rotation ticks, each row followed by its count of ticks
The counts run from 0 to 368.
1 26 -8 1 0 -28 -29 10 0 -25 18 -19 8 0 -7 -15 6 30 5 -6 2 41 -18 6 -48
 -31 21 0 6 -7 -34 0 -7 -2 -20 -5 0 15 -10 20 1 15
39
6 0 18 -5 -16 -18 -8 -6 -16 -4 -7 -16 18 -13 4 20 24 19 -37 1 -4 20 30 5
 -6 15 22 15 -1 8 8 35 -11 7 14 11 0 30 1 3 -35 22
301
7 8 12 -4 -17 -19 -12 -9 16 -18 2 -8 -29 -18 -19 -1 26 5 -31 29 26 4 9
 16 -7 -16 18 8 3 17 -4 29 -15 1 2 33 -5 22 17 -4 -5 27
136
4 23 -12 4 -13 -22 7 4 38 1 -4 1 -20 0 -6 9 25 23 -7 -1 23 -6 14 13 -30
 -15 19 3 1 4 -25 3 -11 6 -23 31 -13 7 28 1 1 28
129
14 7 2 15 5 -11 2 4 8 6 -15 -26 -7 -5 7 27 -22 -15 11 -3 -4 -15 5 22 -34
 7 -9 21 -1 32 -17 18 18 -15 7 17 41 -8 -10 -9 -14 24
264
19 17 -7 29 -5 -28 1 19 26 13 -1 -26 -19 1 1 20 -19 1 -12 -2 -15 -6 1 22
 -46 11 17 12 16 8 -26 7 17 -5 10 11 30 -1 21 -4 -20 2
273
4 1 15 24 -26 -6 10 -11 -6 42 -12 -19 -5 -28 -8 -11 0 -4 -6 -13 0 -30
 -19 7 -17 -2 8 18 11 -7 -9 8 8 -35 5 9 31 15 10 9 -22 -7
83
-7 -1 2 -20 -21 -24 -14 8 -12 1 24 -11 13 -16 -20 -7 6 -6 3 -14 1 2 -23
 -12 -33 -9 -1 16 -21 17 25 11 5 -44 9 22 -2 25 -34 -18 -8 -9
242
21 -12 3 8 -1 -12 -25 7 -1 5 -3 -10 15 15 2 14 33 23 -26 -7 12 19 -1 -21
 -25 -9 19 18 -8 -5 1 -5 -10 19 -20 33 -10 9 13 11 -35 20
295
34 15 -5 21 6 -29 -15 8 12 -11 6 -12 -1 -6 23 -10 11 19 -20 10 2 32 -20
 5 -59 -5 8 7 -3 4 -10 -4 20 14 -14 20 23 3 13 1 -3 -5
279
31 -5 17 -4 11 -39 13 -15 7 10 -11 -21 28 -22 32 -3 7 9 9 9 3 6 17 12
 -27 18 4 5 -8 2 -8 25 24 -4 -25 36 -5 16 -10 -12 -8 22
110
26 16 3 26 -5 -34 -8 20 9 -5 5 -21 -26 5 -6 10 -9 15 -31 -8 -20 17 1 26
 -26 6 14 16 7 2 -21 11 13 15 22 13 30 16 24 2 -20 2
281
11 1 -14 24 -17 -18 -26 21 -16 6 13 -23 14 -19 1 -14 24 33 -18 2 -14 30
 17 -2 -47 7 13 7 -7 -1 -19 3 0 13 -15 8 -10 20 14 0 -25 2
291
-17 20 -14 -7 -35 -15 -8 6 0 11 4 -10 -9 -25 -26 -16 12 2 -3 -9 8 -7 -19
 -11 -40 -14 12 10 -9 -3 -7 -11 -6 -47 -10 12 -17 27 -22 -9 2 -6
233
-13 25 12 -5 -16 -4 1 -18 11 2 -10 -6 12 -14 13 12 42 30 -23 -8 21 -5 23
 -19 -29 14 43 5 13 10 -2 -3 -13 -18 -12 4 -4 22 16 10 -16 20
311
15 3 27 -7 -9 -30 -19 3 5 8 -6 -34 17 12 17 22 -19 -4 7 -6 -8 7 14 25 -3
 33 20 10 11 7 -16 12 -22 -13 13 12 18 1 -31 5 -30 -9
16
7 19 -1 -7 3 -35 -23 7 -8 -32 17 -27 8 -6 -16 -10 -10 13 -7 0 -3 37 -16
 18 -36 -20 21 3 7 -7 -21 32 -2 -3 11 -13 4 22 -15 12 1 18
40
23 15 -6 22 5 -21 -5 10 2 -10 -1 -20 -16 -8 12 10 -22 -1 -14 10 -8 3 2
 26 -54 9 1 16 6 22 -18 20 26 -5 8 16 39 -2 3 -1 4 11
272
-9 11 -3 -11 -15 3 -2 -5 -17 6 23 -24 23 -21 -19 2 19 35 -5 2 9 22 -19
 -17 -35 -27 32 15 5 -3 -12 1 9 0 -9 8 -24 18 -7 -15 -19 35
51
26 -1 -11 18 -1 -23 -30 5 -10 11 -12 -33 12 -10 0 -12 4 5 -18 32 -8 11 1
 16 -43 8 3 19 -5 -12 -11 31 12 16 8 24 -2 5 -6 4 -32 6
284
-2 -4 24 -9 3 -22 -9 -3 17 -12 26 -22 -1 -44 2 -13 24 -14 9 -15 28 10
 -28 -28 -25 -10 -2 10 -3 12 15 23 16 -2 -21 13 8 -6 3 5 11 10
337
22 22 24 -13 -1 -31 -18 -4 20 -17 2 -19 -5 30 7 12 -7 19 -13 -11 6 6 -9
 27 -12 -11 37 11 22 0 -34 -5 -10 -7 3 3 37 9 1 13 0 9
29
25 -8 29 -3 -4 -11 18 2 1 29 21 -8 16 -25 24 18 -1 9 29 -10 38 32 -17
 -14 -8 -11 6 9 14 4 4 -5 9 12 -27 32 18 -5 2 3 -18 5
353
24 -4 3 23 0 -21 -19 4 16 13 -20 -37 -3 -2 3 0 6 2 -38 35 -6 1 -8 15 -25
 7 16 10 12 -9 -16 16 2 11 17 22 2 8 15 0 -34 11
285
24 -14 26 5 6 -27 7 -7 -2 38 14 -18 38 -20 20 -16 8 19 12 -21 -6 13 -3
 -2 -15 14 -1 18 -14 -9 0 6 29 -10 -21 38 5 14 4 -5 -22 -6
101
-6 28 -7 -5 -24 -23 23 20 -6 21 1 -10 1 6 -3 29 1 22 1 -23 20 16 6 10
 -19 5 25 -2 15 -25 -24 -12 -19 -15 -7 8 -23 44 -24 14 -15 0
216
-12 -4 -2 6 -6 4 7 22 -1 8 14 -10 5 9 -23 28 17 16 13 -32 9 16 -20 -22
 -37 -27 19 13 4 -5 3 -6 -6 -4 -1 4 -11 16 -5 16 -35 40
55
-4 22 18 19 -15 10 23 -18 -22 -5 -20 -8 -13 -26 2 37 16 5 -17 -8 18 -14
 -16 -2 -15 -3 23 20 9 17 -3 12 2 -22 10 4 38 21 -11 -1 -9 31
70
8 29 -3 -26 -19 -26 8 12 -25 26 -4 -1 21 3 -3 14 -4 17 4 -9 35 22 4 2
 -21 -2 18 7 1 -20 0 2 -12 -15 -7 21 -22 40 -35 22 -10 3
217
29 15 -7 -19 -4 -36 -4 1 5 -10 -12 6 1 -8 -9 13 15 7 -19 18 25 2 19 27
 -13 -8 11 21 -6 5 1 44 -1 9 -7 38 -2 12 6 -5 2 21
127
3 -2 9 21 -16 -6 18 5 -11 24 -17 -15 -4 -13 -13 25 -10 -18 -9 -16 12 -17
 -17 6 -26 4 20 14 14 3 21 33 -5 -38 22 -4 33 19 -6 18 -30 5
74
10 20 28 -7 11 -20 -9 -14 -2 10 16 -29 -1 -25 11 12 -14 -22 -8 8 32 -7
 -19 23 -12 39 15 30 4 13 -4 18 5 2 15 1 22 3 12 19 3 -14
177
8 25 -2 -22 8 -34 -23 0 8 4 16 -22 28 22 -5 2 11 18 5 0 25 14 -26 8 -44
 -7 35 20 -8 -18 -9 4 3 4 4 13 -21 -9 -13 16 -9 11
35
11 -1 22 -7 5 -28 14 8 12 -3 5 -34 -2 6 14 28 5 7 -14 -12 11 14 -26 1 7
 7 27 13 22 -13 -26 -22 -5 18 -23 20 -11 36 -9 -9 -3 21
203
26 -28 47 5 7 -19 9 -10 11 18 -11 -32 2 -11 17 -10 -2 10 -13 10 0 -4 5 8
 -3 7 -6 3 10 8 -23 13 21 -11 -14 36 30 23 12 6 -23 23
103
39 10 -4 15 3 -26 -17 -3 5 18 -26 -26 11 1 11 7 -15 1 -8 23 0 8 -10 35
 -34 -6 7 27 0 -9 -1 32 12 11 14 20 25 -8 -5 -6 -28 -2
276
21 -1 8 -7 2 -10 -4 -9 -7 7 -8 -22 22 -30 24 0 -23 -1 14 16 3 13 -7 10
 -42 -11 -3 1 5 27 16 8 14 -38 3 7 32 10 -22 -27 -14 -3
259
5 -3 17 14 -17 -10 -32 12 -9 15 12 -21 1 -17 18 0 2 3 30 -13 -6 23 5 -13
 -31 26 -5 7 -15 24 -26 -17 -11 -13 -14 26 9 -2 -32 12 -22 -19
6
-11 4 36 -14 -7 -12 -8 -20 18 14 5 -36 -2 -38 -13 -9 11 -11 -7 -10 18
 -12 -25 -10 10 -33 4 22 22 1 6 23 -5 -9 -3 18 24 2 17 4 -19 10
335
-3 11 9 -7 -2 5 -15 -20 -19 11 9 -21 17 -43 12 14 -4 -22 16 15 39 -12 0
 6 -35 34 12 29 0 28 6 17 -5 -12 -12 5 9 -3 -2 5 -4 -6
168
29 7 11 14 -10 -10 20 4 6 37 3 -9 2 -23 25 27 1 9 29 5 36 8 -10 -1 -13 3
 23 8 8 -10 -17 -10 2 17 -37 36 -1 -13 -3 2 -10 5
361
23 19 3 -8 -13 -31 -4 -5 22 -9 -13 -5 -21 -4 -10 14 21 8 -23 12 20 -9 20
 27 -11 -9 21 16 2 2 -23 30 -5 6 -11 39 -3 11 20 -8 3 31
128
-15 5 6 13 -31 -7 -16 -2 19 18 -11 -13 -15 -19 -24 0 24 11 4 3 14 6 5 15
 -9 -24 9 18 -3 4 -9 10 -46 -5 4 22 -25 10 17 2 -39 16
141
-17 6 37 9 -3 -24 9 -1 27 -1 22 -31 -21 -32 -8 11 9 -10 12 -42 3 3 -26 1
 5 -2 -4 18 2 15 -6 25 3 -3 6 10 21 -2 7 4 -15 20
339
17 -25 29 19 0 -25 -4 4 15 13 -2 -19 -4 -10 10 -13 19 1 -1 -24 -16 -16
 -22 -12 -18 -13 -6 21 0 -5 -20 -10 15 -15 -38 29 32 12 22 -1 -12 8
96
-5 11 3 -7 -3 1 18 1 -27 -3 13 -3 19 -23 0 21 19 18 -6 -3 23 28 -24 -21
 -35 -9 29 0 1 5 29 7 5 -18 4 -1 -7 26 -19 -9 -10 26
60
7 17 21 11 -1 -15 -21 -12 -6 -13 -10 -22 -9 -33 15 22 -21 -23 21 -19 17
 0 -12 22 -10 9 -7 33 1 17 -10 17 -31 -6 -4 -12 42 5 1 13 -2 -9
173
8 2 23 4 16 -29 2 13 -1 2 40 -22 2 0 21 0 3 17 9 -20 15 35 -13 -5 -19 23
 1 8 3 -2 -33 -22 20 19 -22 16 -13 29 1 19 0 6
196
